In the rows, zero is written as 128.
Rows swapped in pairs by one turn or mirror: which row each one swaps with
befe: [134 148 137 142 183 121 133 145 129 151 121 144  94 152 120 172]
vuki: [134 150 140 133 116 141 122 158 133 124 117 114 129 153 108 135]
verim: [132 139 131 143 154 173 144 151 141 124 156 127 115 161 111 133]
Vusuk: [143 146 139 134 190 126 129 157 136 149 121 143 108 145 121 168]
vetov: [127 145 149 132 124 150 112 158 115 119 120 114 131 157 109 136]
dofu: [102 151 142 143 105 140 147 138 112 145 124 133 111 153 117 129]
sano: [104 148 144 139 104 148 143 133 110 148 128 133 116 142 112 128]
rodo: [123 167 127 142 126 131 151 173 110 138 125 155 124 140 122 114]
vaz: [129 138 149 128 166 157 112 154 102 117 131 140 129 153 101 126]
nop: [121 153 108 144 131 131 144 160  97 137 122 159 124 126 117 124]
Rup: [ 94 124 139 138 163 154 161 168 140 152 141 135 128 139 123 157]
zokup: [118 157 115 131 140 118 162 148 127 154 152 142 135 132 150 157]
kiku: [134 146 147 141 177 121 137 153 122 146 125 143  88 153 120 174]
Bevez: [123 143 149 126 164 144 118 150  91 109 147 146 128 148 105 126]
vakep: [158 145 151 149 149 118 118 158 132 165 146 145 133 132 109 148]
zoru: [140 141 138 140 184 122 129 153 142 149 125 139 100 144 120 168]
Gupi: [116 131 133 156 123 160 160 146 122 144 143 116 109 151 138 139]
mame: [116 159 124 120 140 115 157 145 122 155 157 140 134 131 151 153]
nitin: [103 152 153 133 146 117 150 183 149 138 144 140 131 145 122 138]
zono: [120 137 146 139 132 118 143 162 122 166 159 140 130 109 131 136]
felig: [125 151 123 112 155 125 122 156 156 155 147 119 137 145 131 153]
Bive: [116 139 153 126 167 142 117 155  90 117 154 146 124 155 108 132]
dira: [130 161 128 115 144 152 142 124 119 177 144 134 111 144 143 146]
kuli: [133 154 143 145 163 124 145 134 113 148 124 140  78 160 123 160]
muzok: [117 152 142 125 166 124 129 151  90 125 162 155 123 147 117 119]
gima: [115 123 114 132 159 162 138 130 121 168 134 138 120 124 137 156]
Biga: [141 139 141 140 187 123 134 152 133 150 126 137 103 154 118 171]
tinor: [125 130 125 150 133 144 144 164 105 133 115 154 129 109 116 133]
daves: [129 134 148 133 161 152 111 151 101 110 143 137 130 152 105 125]
mavar: [130 143 167 131 128 147 131 134 120 148 140 111 129 165 137 158]
tuk: [120 154 121 148 132 139 150 162 100 136 112 154 130 119 118 123]
muget: [127 134 153 129 167 147 117 156  99 115 142 140 129 151  99 126]
fugu: [122 151 129 117 168 120 127 165 155 154 139 126 127 140 131 166]
gof: [131 122 166 146 130 145 139 157 100 149 130 129 145 130 121 162]
kidu: [123 148 109 121 148 153 142 119 112 167 136 140 106 130 132 151]
felo: [118 149 114 124 155 157 144 122 114 173 134 136 118 127 139 150]

muzok swaps with kuli
zokup swaps with sano
gima swaps with tinor
vaz swaps with Vusuk

Rows swapped in pairs by one turn or mirror: which row each one swaps with
Buget: [147 122 155 149 114 112 143 120 128 108 127 127 154 139 131 141]
Muko: [127 161 147 152 111 122 143 111 128  80 127 130 137 131 137 122]
petis: [100 158 138 133 103 120 123 102 129 134 154 129 103 140 118 112]
nalaz: [101 137 130 157 115 113 121 148 138 150  90 131 118 123 119 106]
raman: [121 114 162 157  83 125 124 152 119 115 134 129 113 136 118 133]
bamat: [ 99 134 151 153  83  99 129 142 126 104 117 119 116 137 128 145]
Dur: [102 145 152 139 119 133 126 110 124 113  75 128 151 126 121 125]
lumov: [120 136 133 138 120 131 135 131 125  84 143 134 101 133 124 112]
zivir: [105 150 144 167  99 135 148 117 124 117  88 132 113 131 100 147]
dodeb: [123 145 158 142 109 136 128 119 122 123 169 130 107 128 109 124]
mif: [123 133 146 144 122 125 153 121 126 176 127 128 124 134 129 139]
Ribu: [107 149 144 152 110 129 125 117 125 118  64 124 127 128 128 116]
logem: [116 116 153 130  87 143 118 137 117 141 109 119 115 146 106 134]
Mub: [116 131 150 147 111 155 149 117 115 139 102 132 127 134  92 144]
zuzit: [142 153 161 149 110 106 112 137 132 103 126 105 132 129 111 139]
govup: [116 163 152 126 127  99 122 115 152 122 131 130 130 117 144 116]
zipen: [114 118 127 120 118 154 130 120 129 149 125 136 118 152 120 118]
bas: [125 143 147 145 110 125 103 126 124 118  67 134 121 129 125 124]
sigos: [ 82 132 152 142 112 132 114 108 120 152  95 129 111 134 131 138]
dutez: [115 138 113 137 137 148 153 117 123 133  98 136 111 122 117 125]
tesis: [134 131 148 163 122 135 145 138 138 102 134 130 102 122 120 155]
refis: [126 155 162 152 121 120 146 136 139 146 150 135 115 131 122 154]
Fava: [157 139 126 161 118 126  96 137 128 120 124 139 126 125 123 120]
zofa: [ 99 159 175 160 100 124 130 124 140 115 133 127 108 132 150 134]
Gavi: [142 125 124 148 106 137 106 126 124 152 125 143 142 113 126 121]
Defe: [103 164 146 142 127  98 113 113 138 116 136 129 117 120 142 106]
suv: [109 142 112 139 123 134 110  99 110 136 101 139 131 112 118 119]
did: [120 142 154 151 118  91 139 131 137 118 118 102 109 145 138 108]
lele: [135 125 132 126 125 119 142 118 147 122 112 118 162 134 122 130]
Funun: [121 169 152 148 127 120 101 111 126 115 138 127 120 110 140 111]
tusir: [123 157 137 130 119 128 112 133 133 161 106 128 151 137 108 121]
lalus: [117 128 113 151 125 156 130 109 111 144 113 129 115 118 131 145]
basi: [110 130 141 145 109 138 142 127 124  89 150 136 130 145 140 131]
rud: [109 159 129 145 105 117 130 122 123 173 113 129 112 141 143 129]

mif swaps with raman
sigos swaps with zofa
lumov swaps with dutez

